128 stands for zero in the data rows.
Here is a table of points, one per row:
[110 120  86 168 134 172 163  59 192 173 151  90 180 166 153  57  67  92
 124 121  83 136 163 101 144 145 140  67  74  91  81 168  96 125  62 180
 134 137  96]
[161 201  52 172 117 135  83 148 111 142 152 203 121 160 195 138 155 109
 148 214 237 145 124  99 208 146 205 123 119 128 177 114 130 166 111 122
 140  98 129]
[160 169 191   8  41 109 111 122 137  54 138 113 120 119  96 169  95  83
 180 188 117 134  76 147 140 149  63  75 126  56 146 167 156 100 177 170
 150 121 121]
[129  78 113 157  94 148 116  67  54 190  72  93  98 114 158 136 110 121
  78 141 169 100 102 174 137  45 125 101 150 174  87 217  46 128 142 130
 106  84 151]
[212 137 180 113  98  99  81  52 161 139  96 129  89  87  87 120  78 134
  76 213 114 124 136  88 123 118 157 149 155 168 117 130 168 104 182 113
 162 108 141]
[147 186 230 221 157 204 190  40  80  84 111  76 148 127 138 221 173  80
 176  89 128 158  41 123 140  98 154 153 135 144  64 134 129 115 115 111
 126  95 171]
[152 150 175 116 123  20 158 123 129 139  61 193 146  84 194  59  84  66
 109  89 141 130  91 109 190 140 163 137 111  75 129 163  96 105 155 118
  86 120 113]
[137 108 128 117 150 189 152 161  97 144 158 134  75 139 130  95 149  83
 105 141 114  74 125 126  74  72 159  67  99  51 146 161  18 129 129  76
 132 153  78]
[ 62  91 102 117 117 115 135 135  81 129  83 118 123 103 137 180  99 168
 132 115 170 110 130 100 230 142 143 166 130  95 124  76 179 105 116 168
  98 113  88]
[226 159  40 129 182  83  67 108  92 110  85  72 113  99 123 170 117 210
 125  93  80 164  79 104  65 144 171 171 127  91 169 147 125  99 171 163
 139 114 132]
[145  58 108 132 147 109 114 113 142 169 197 173 133 161 102  99 151 151
 179  80 110 106 112 151 160 154 222 118 137 188 216  59 109  43 175 188
 119  84 148]
[155 140 156 132  78 142 163 159 145 139 139 154 103 153 201 133 110 165
 176 151 117 165 196 153 128 231 179 136 225 143 128 102 134 175  84 148
 170  70 157]
[125 122 133 108 206  78 179 173 124 157 129 130 199  94 157 155 190 125
  55 175  45 240 133  69 128 104 110 108 131 124  81  93 134 140  88 106
  88  69 117]
[107 180 152  80 109 143 193 176 125 150  86 131 171 165 161 160 164 174
 100 138  60  76 139 122 145 128 151 149  83 225 176 197 137 189 135 199
 129 223 224]
[114  92  72 132 158 152 134  67 122  44 114 139 113 128 148  31 146 165
 136 103 120 142  95 140 116  84  80  74 159 177 165 115 195 240 171 107
 170  88 113]
[182 129 177  44 132 108  72  85  50 106 154  44 166 169  90  82  99 106
  93 120 126  62 146 113 167 154 157  96  96 126 117 140 151 125 102 127
 147 107 136]
[176 199 207 230 146 230 178 126 125  87 120 163 111  52 120 104  93 142
  96 176 102  88 168 118 116 147 102  78 143 101 116  77 111  79 155 142
 100 121 205]
[167 126 167 105 138 121 125 142 143 207 102 195 150 151  81 125 121 153
 134 200 127 157  86 255 130  45  78 161 146 132 122  39 100 108  63 105
  93 116  88]
[102  53 111 128 157  65 145 134 165  79 105  84 104  97  96 131 105  94
 129 143 128 129 155 208  74 186 126  93 140 144 116 157  98 111 150 103
  97  83 130]
[169  31 101  99 111 131 149 164 156 171 160  78 143 108 191 194 173 155
 126 114 171  78 151 138 174 139  91 124 151 104 150 132 135 161 214 138
 165 255 173]
[180 141 170 166 255 185 130 178 108 143 103 130 174 143 119 102 109 159
 120 152 164 167 143 184 146 187 121 161 152 105 174 170 179 167 133 103
 204 244 146]
[126 174 106 190  89 115 131  81 145 120 152 105 250 159 123  94 157 159
  90 154  81  66 151  60 120 107 100 131 151  96 115 100 126 135 125  68
  96 158  58]
[132 122  73 116 155 123 144 223 156 130 153 134 179 179 161 129 126 142
 141 167 158  61  95 111  78  77  81 136 168  98  36  67 104  94 163 180
 144  66 143]
[129 112 177 126 118 160  95 171 124 105 165 177 112 139 184 160 214 178
  75 169 117 189 147  87  95 111  78 172  65 128  99 100  59  74  77 122
 194 106 129]
[ 43 218  99 121 138  57  85 115  54 165 184 150  97 133 175  98 115 102
 177 151 114 174  90 146  66 154 137 117 147 110 104 150 121 161 182 143
 177 207 222]
[163  60 118 142 147 166  96 118 182 190 130 195 128 123 201 162 151  99
 154  71  60 101  80 120 119 198  99 118  51  91  66 154 143 151 109  72
 160  99  95]
[137 141 134 134 169 114 161 151 136  94 175 148 150  76 123 192 132  66
  94  67 138 135 136 130 150 122 117 128 255 179 165  84  37 117  62 180
 170 178  47]
[110 186 168 171 104  88  78 132 149 170 137 138 188 119 160 209 123 162
 255 127 143 117 224 159  53 110 170 115 137 194 133 125 123  74 106  56
 106 173  36]
[118 102 142 213 128  44 191 108 164 133 142 169 109 155  44 150 220 175
 157 210 122 165 118 144 161 149 126 104 122 138 109 159 124 217 174 179
 124 230 140]
[127 161 108 127 139 186 140 169 170 125 156  39  55  79 112  72 103  84
 131 174  89 137  78 126  83  81 164 198  61  94 157  71 104 174 102 139
  56 164  62]
[206 109 127  52  86 106 123  65  68 108 114 119 130  61  96 118 147 147
 144  74 182 159 122 102 108 104 125 108 130  45 106 147 121 137  53 193
 166 152 104]
[ 63 132  66 136 118 137 128  99 152 118  15 113 151 216 106 124 164 110
 111 103 204 171 164 208 121 172 114 157 102 140 153  94  97  66 110 146
 154 124 163]
[109 168  73 149 129 126 168  59 170 227 215  66  37 117 144 164  60  90
  96 103 140 117 107 116 130 136  43 144 121 147 147 109 161 149  61 113
 157 139 133]
[162 157 150 108 149  34  83 137 129  98 124  71  89  67 125  69 195  84
 104  90 143  42 164 157 177  89 176  49  95 108 141 103 184 125  79 105
 150 135 147]
[103 156  98 104 158 127 146 117 168 164  93 137 118  97  52  74 143 133
 233 122 115 102 137  78 148  48  69 181 112 116 152 174 117  88  89  98
 200  83 180]
[ 60  94 155 113 155 186 117 104 181 139 152 143 196 103 129 126 133 143
 151 142 184 140 130 138  98 153 209  87 111 151 165  84 173 153 105 223
 159  96 149]
[124 129 120  88 133 165 159 170 114 165 163 137 144 150  77 116 111 197
 183 140 162 162 158  84 141 134 183 182 226 142 157 225 104 189 140  95
 153  68 127]
[146  37 138 166 123 120  83 138 143 152 143 119 116 177 138 127 143  56
 134 132 164 136 156 122 122  76 183 205 183 107  52 116 224 171 143 130
 107 188 204]
[179 185 123 202  77 123 203 144 113  50 116 122 149 131 109 135  70 178
 138  82 113  71 113 177 151 123 144 123 109  35 125 103 103 153 131 113
  97 111 163]
[142 149 132 150 142 176 214 174 148 118 152 144  87 185 184 144 158 146
 148 155 168 192 156 125 162  99 137  85 130 137 142 209 253  33 190 148
 119 114  38]
[193  85 163 129  93  69 229 105  93  72 138 148 125 187 104 131  42  64
 107  90 160 120 118  66  75 113 149 168  32 171 172  81 108 125 166  71
 166 139 121]
[146 150 106  42 133 161 185 127 178 103 172 124 127 126 157  70 160 182
 138 102 151 135  74 150 103 166 168 133 152 175  39 101  92  61  88  37
  29 194 140]
[138 191 239 179  84 119 175 197 106 193  74  88  74  81  91  49 158 106
  97  31 179 136 132  99  65 179 109 113  85 129 124 109 155 142 160 150
 125  92 117]
[ 39  70 129 117 107 115  94  79 123  55 153 159  92 112  70  97 142 120
 115  98 107 121 148  77 169 147  96 139 125  56  61 135  98 104 145  99
 122 130 184]
[128 146 180 108  89 146 114 114 111 152 169 133 135 200 216 110 166 142
 104  96   0 159 134 216 130  59  67 207 183 103 173 120 143  90 153 136
 125 131  96]
[ 29  84 136 133 127 144 113 121 143 128  93  78 140  92 136 160  96 158
 143 169 157 152  95 109 181 153 124 131 124 125 187  91  96  97 204  75
 153 120 121]
[ 89  52 120 151 117 114 104 170  99  67  64 136 121 110 126 109  77  66
 175 141  79  93 133 112  88 101 105 162 150 161 130 157 168 130  85 178
 112 127 107]
[ 32  84 101 112  94 170 116 101 127 127 119 128 124 115  52 167 138 102
  67 150 107 163 175 143 113 150 195 143 160 105 177 163 166  54 116  91
 133 142 115]
[ 95 119 125 109 110 199  41 153 148  92 154 174 194  60 128 115  84 115
 152  82 144 190 131 156 144  94 123 121  81 167 113 137 140 216 200 128
 103 199 150]
[109 152 144  81 208 140 110  96 138 172  93 144  66 180 136 156  96 145
 120  74  99 116 216  59  90  80 110  53 123  95  95  49 111 171 178 111
  67 123  91]
[140 124 113 185 122 120  50 141 156 108 170 107  68 149  89 131 109 179
 125  76 106 160 132 153 167 103 103 139  79 153 123 167 113  89 110 184
 121  93 143]
[128 157 113 108 118 158 128 142 126 171  80 223 102 179  73 173 146  96
  99 101  90  38  20  65  93 130 114  59 170 118 135 112 147 149  88  93
  83 155 122]
[ 93 155 126 137 163 110 103 194 216 124 179 127 211 154 133 179 104 116
  45  98 128 110  64 144  93  99 129 117 136  84 121 183 132 142 124 100
 134  65 153]
[ 69  89 105 116  37 100 101 159 132  91  15  38  85 126 160 118 107 159
 115 152  94 160  80 109 157 104 162  64 162 151 116  99 103 150  74  84
 154 139 144]
[119 133 186 150 144 110  75 180 127 133 177 147  82 211  89 123  57 150
  85 106 155 128  76  92 138 130  62  77 106 160  92 133 132 125  73 118
  94 163  82]
[ 75  60  93 146 101  91 137 129   6 142 159 151 151  73 129 140 102 182
 147 146 129 135 143 133  74 129  77  83  82 123 201 130 187 101  84  96
  67  96 181]
[  0 126 131  95 163 119 131  94  84  84 127 162  99  94 149 107 132 172
  97 151 158  31 127 165 106 171 149 215 119 153  79 154 156 107 138 169
 161 115  57]
[132 125  89 146 128 154  72 159  60 146 124  52 146 146 106  79 199  68
 184 143 122 128 114  93 146 223  61 135 137 164 137  98  80  85 158 144
  81 105  91]
[188 174  30  88 163 138 135  88 101 104  98 124 122  90 107 145 104  89
 111 128 118 140 170 140 162 117 109 138  85 162 108 148 167  90 140 138
 111 136 162]
[215 155  40 111  35 131  94 124 143 103  96 143 146  84  97 113 133  96
  85 121 136 140 150 101  97 134 109 143 132 178  82 148 158 117 181 167
 161 136  99]
[124 128 118  93 130 122 154 169 101 140 152 139 120 138  86 191 150 104
 162 147 105 128 200 208 203 184 176 153  96 159  99 126 100 222 156 107
 174  48  94]
[157 119 189 116 146 116  90  91 212  99 129 144 142 143 184 150 183 140
 147 145 190 130 190 116 121 170  84 200 146 145 246 161  76 194  86 138
  16  90 167]
These points spread out most along one direction. Take the direction at right angles to it along which they spread out most. Go by this last direction. How far along it is each point below, from 0 to 99? 50 is the average, and the first point above lies past it. One standard deviation of the points above along it is 16.
[129  78 113 157  94 148 116  67  54 190  72  93  98 114 158 136 110 121
  78 141 169 100 102 174 137  45 125 101 150 174  87 217  46 128 142 130
 106  84 151] 39
[ 89  52 120 151 117 114 104 170  99  67  64 136 121 110 126 109  77  66
 175 141  79  93 133 112  88 101 105 162 150 161 130 157 168 130  85 178
 112 127 107] 35
[146 150 106  42 133 161 185 127 178 103 172 124 127 126 157  70 160 182
 138 102 151 135  74 150 103 166 168 133 152 175  39 101  92  61  88  37
  29 194 140] 72
[ 75  60  93 146 101  91 137 129   6 142 159 151 151  73 129 140 102 182
 147 146 129 135 143 133  74 129  77  83  82 123 201 130 187 101  84  96
  67  96 181] 36
[140 124 113 185 122 120  50 141 156 108 170 107  68 149  89 131 109 179
 125  76 106 160 132 153 167 103 103 139  79 153 123 167 113  89 110 184
 121  93 143] 44
[114  92  72 132 158 152 134  67 122  44 114 139 113 128 148  31 146 165
 136 103 120 142  95 140 116  84  80  74 159 177 165 115 195 240 171 107
 170  88 113] 34
[119 133 186 150 144 110  75 180 127 133 177 147  82 211  89 123  57 150
  85 106 155 128  76  92 138 130  62  77 106 160  92 133 132 125  73 118
  94 163  82] 70
[110 186 168 171 104  88  78 132 149 170 137 138 188 119 160 209 123 162
 255 127 143 117 224 159  53 110 170 115 137 194 133 125 123  74 106  56
 106 173  36] 71
[126 174 106 190  89 115 131  81 145 120 152 105 250 159 123  94 157 159
  90 154  81  66 151  60 120 107 100 131 151  96 115 100 126 135 125  68
  96 158  58] 73
[162 157 150 108 149  34  83 137 129  98 124  71  89  67 125  69 195  84
 104  90 143  42 164 157 177  89 176  49  95 108 141 103 184 125  79 105
 150 135 147] 31
[152 150 175 116 123  20 158 123 129 139  61 193 146  84 194  59  84  66
 109  89 141 130  91 109 190 140 163 137 111  75 129 163  96 105 155 118
  86 120 113] 45
[129 112 177 126 118 160  95 171 124 105 165 177 112 139 184 160 214 178
  75 169 117 189 147  87  95 111  78 172  65 128  99 100  59  74  77 122
 194 106 129] 76
